[[ -15.96  -10.37  -13.30  -96.45]
 [  53.99 -109.11 -119.34  144.31]
 [  53.24  -45.37 -104.54  148.65]
 [ -59.02   78.11    2.79 -184.32]]
Indices start at 0.
What is the entry just left of -184.32?
Answer: 2.79
What is the entry at row 1, column 1?
Answer: -109.11
What is the top entry of the column that holds the smallest entry?
Answer: -96.45
What is the entry just left of 78.11?
Answer: -59.02
What is the entry at row 0, column 1?
Answer: -10.37
What is the entry directly below the largest entry?
Answer: -184.32
What is the top-left entry?
Answer: -15.96
What is the entry at row 2, column 0?
Answer: 53.24
The entry directly above the largest entry: 144.31
The entry directly above the smallest entry: 148.65
The entry in row 2 and column 2: -104.54
The entry just left of -109.11 is 53.99

Questions about the table below.
1) The bottom entry of the column that holds the smallest entry?
2) The entry directly above -0.03?
3) The top entry of the column that holds the smallest entry?
4) The top-left entry?
5) The bottom-left entry?
6) The entry in the bottom-right corner?
7) The entry just left of the largest entry?
8) The top entry of the column that holds the largest entry?
 0.01   0.07   0.10   0.02   0.13  -0.22   0.00   0.05   0.04  -0.18   0.13   0.05   0.13  -0.05   0.02  -0.06
-0.01   0.04   0.08   0.05   0.05  -0.04   0.05   0.06  -0.03   0.01   0.18   0.12   0.08  -0.08   0.06  -0.13
1) -0.04
2) 0.04
3) -0.22
4) 0.01
5) -0.01
6) -0.13
7) 0.01
8) 0.13

data = [8.7, -15.1, -2.2, 0.5, -6.1, 7.1, 10.3, -3.2, 16.4, -13.6]
Read off the entry just right of the smallest entry.
-2.2
Read off the entry just left of -3.2.
10.3
Read off the entry just right of the largest entry.
-13.6
